Each path below is one point turned by a fixed rotation once a step. After each direction that follows a path, write how fast that rotation turns it, in degrees a step (0 if it stays still).
Each turn is a multiple of 5 degrees from 10 to 175, or 0.
Each row of a path follows its step; steps can be skipped.
Rotation 1:
step 0: .08, .04, .05, -.11, -.18, -.01, -.11, -.02, -.13, -.12, -.11, -.05, .04, .16, .28, -.01, .15, -.03, .02, -.03, .16, -.03, .07, .11, -.10, -.14, -.12, .01, -.01, .15, -.01, .06, .18, .04, .13, .23, -.05, .06, .02, -.06, -.09, -.45, .07, .12, -.07, .09, -.11, .03, .09, .11, .15, .02, -.15, .29, .25, -.27, .08, -.20
step 1: .07, .16, -.16, -.04, -.03, .20, .33, .13, .16, .05, -.27, .11, .04, .03, .10, .14, -.01, -.02, .31, .07, .03, .12, -.08, -.02, -.28, -.12, -.06, -.06, .11, -.07, -.03, .08, .21, -.03, .07, .11, -.17, .04, -.08, .01, -.03, -.05, .08, .02, -.16, -.09, -.19, .09, -.15, -.04, .12, -.02, -.19, .12, -.10, .17, .34, -.15
step 2: .13, .24, .21, .13, .05, .14, .11, .28, .03, .19, -.19, -.09, -.09, .07, -.20, -.09, .06, .20, .01, -.05, .01, -.02, -.13, -.01, -.11, -.19, .06, -.18, -.12, .11, -.13, .03, .11, .08, -.17, -.07, -.09, -.27, -.13, .16, -.24, .16, .11, .00, -.04, -.06, .05, -.08, .07, -.01, -.03, -.18, .29, .19, .09, .17, .09, -.08
step 3: .10, .06, .13, -.21, -.23, .17, -.16, .15, .24, .04, .14, .04, .09, -.06, .10, .03, .02, -.17, .09, .17, .04, -.07, -.19, -.11, .11, -.05, -.23, .01, -.10, .03, -.06, -.09, .08, .03, -.06, -.06, .04, -.43, .03, -.02, .06, .04, -.10, -.04, .01, -.07, .18, -.23, .21, .02, -.19, -.10, .00, .30, .20, -.15, .02, -.02
step 4: .03, .11, -.08, .10, -.15, .15, -.02, -.13, .19, -.10, -.02, .13, -.02, .04, .37, -.15, -.11, -.14, -.04, -.16, .14, .10, -.13, -.06, -.14, -.16, -.02, .05, .24, -.04, -.38, .13, .03, .02, -.06, .02, .21, -.09, .10, -.15, .14, -.22, -.06, -.14, -.01, -.29, -.01, .08, .11, .10, -.08, -.02, .08, -.09, .10, -.18, .11, -.01
step 5: .21, .08, .07, .34, -.15, .04, .04, -.13, .02, .10, .09, -.04, -.02, .26, .04, -.09, .08, .10, -.05, .00, .25, .00, .16, .03, -.04, -.16, -.01, -.08, .23, .12, -.09, .03, -.10, -.05, .17, .39, .04, -.07, .21, -.13, -.08, .03, -.08, .19, -.11, -.04, -.13, -.07, -.14, .05, .08, .02, .11, .21, -.13, .03, .31, -.10
step 6: .22, -.07, -.02, .13, -.01, .27, .16, -.03, -.10, -.16, -.21, -.06, .02, .00, .11, .01, .21, .13, .05, .30, .08, -.11, .01, .03, -.12, .14, .00, .14, .02, -.02, .10, .22, .01, .08, .15, .01, .08, -.27, -.13, -.06, -.06, .18, -.01, -.23, .02, .06, .00, -.04, -.04, .01, .11, .13, -.03, .41, .09, .20, .10, -.18
step 7: .09, .07, -.10, -.07, -.18, .18, .06, .29, -.21, .01, .14, .05, .19, -.16, .14, -.03, -.11, .03, -.15, -.02, -.21, .10, -.23, -.29, -.07, .08, .09, -.10, -.02, .00, -.13, -.04, .03, .12, .05, -.06, .02, -.13, -.03, .03, -.09, .18, .13, -.39, -.04, -.14, -.24, -.06, -.02, -.12, -.03, -.09, .18, .16, .05, .08, .16, .05
step 8: .13, -.13, .04, .08, -.07, .01, -.05, .13, .01, .15, .08, -.01, -.04, .01, .28, .01, -.06, -.25, -.44, -.10, .07, .27, .01, -.27, -.13, -.12, .00, -.08, -.06, .28, -.01, -.11, .13, .03, -.03, .17, .00, -.02, .08, .04, .02, .04, -.02, .05, -.01, -.03, .20, -.09, .19, .24, -.05, -.15, .09, .23, .15, .06, -.11, .06
step 9: .24, -.09, -.14, -.01, .02, .25, -.04, -.27, .25, .02, -.01, .16, -.08, .19, .20, -.13, .22, -.17, -.01, -.08, .26, -.06, .07, -.28, -.02, .00, .02, -.01, .00, .05, .08, -.02, .07, -.08, .03, -.11, -.01, .10, .21, -.16, .06, .05, -.16, -.07, -.16, -.10, .04, .11, .08, -.01, -.21, -.13, -.27, .10, -.05, .19, .11, -.07
-.01, .00, .05, -.05, .01, -.02, .02, .00, .08, -.01, -.05, .08, -.03, .03, .00, .02, .00, -.05, .00, -.04, .03, .04, .02, .04, .03, -.02, .07, .01, -.07, .00, .01, -.03, .04, .03, .01, -.03, -.04, -.05, -.02, .03, .00, -.04, .08, .03, -.01, .03, -.04, .01, -.01, -.04, -.07, -.07, -.01, -.01, -.02, -.01, .00, -.06 : 40
.01, -.12, .03, .00, .02, .02, .00, .00, .04, .00, -.01, .02, .08, .01, -.04, -.07, .02, .04, .03, .02, .00, -.05, .01, -.01, .00, -.02, -.01, -.02, .01, -.06, .01, .03, .01, -.06, -.08, .00, .04, .00, -.04, .00, -.05, .07, .05, .03, -.01, .00, -.02, .01, -.07, .03, .01, -.05, .02, .02, -.02, .03, -.03, -.04 : 90
-.06, -.06, .03, .02, -.02, .03, -.03, .05, .04, .06, .00, .01, .01, -.04, .04, .03, .01, -.01, -.06, -.05, -.03, -.04, -.04, -.04, .01, -.02, -.01, .00, -.03, -.01, .08, -.05, .02, .00, -.04, .00, .06, -.04, .00, -.01, -.01, .01, .05, -.03, .03, -.02, -.01, -.01, .08, .03, -.05, .07, .04, -.03, -.02, -.08, .02, .01 : 80
-.03, -.06, .00, .09, .00, -.04, .04, .05, -.02, -.02, .09, -.01, .01, -.04, .00, .03, -.03, .02, .04, -.07, -.01, -.03, .03, .07, .03, -.03, .00, -.08, .00, .04, -.02, .03, -.01, .02, .01, .01, .00, .00, .01, .00, -.02, -.05, .01, -.05, .01, -.04, .05, .02, .03, -.02, -.04, -.06, -.02, .02, -.03, .05, .01, -.04 : 130
.01, -.03, -.06, .01, .01, -.01, .07, -.01, .06, -.01, .00, -.01, -.03, -.05, -.01, .02, -.10, -.03, -.01, .07, -.02, -.01, .07, -.04, .01, -.01, -.06, .09, -.04, -.03, .01, -.01, .05, .00, .04, .03, .03, -.03, -.03, -.01, -.06, .00, -.04, .03, .02, -.03, .04, .07, .01, .00, -.03, .02, -.02, .01, .04, .01, .01, -.04 : 140
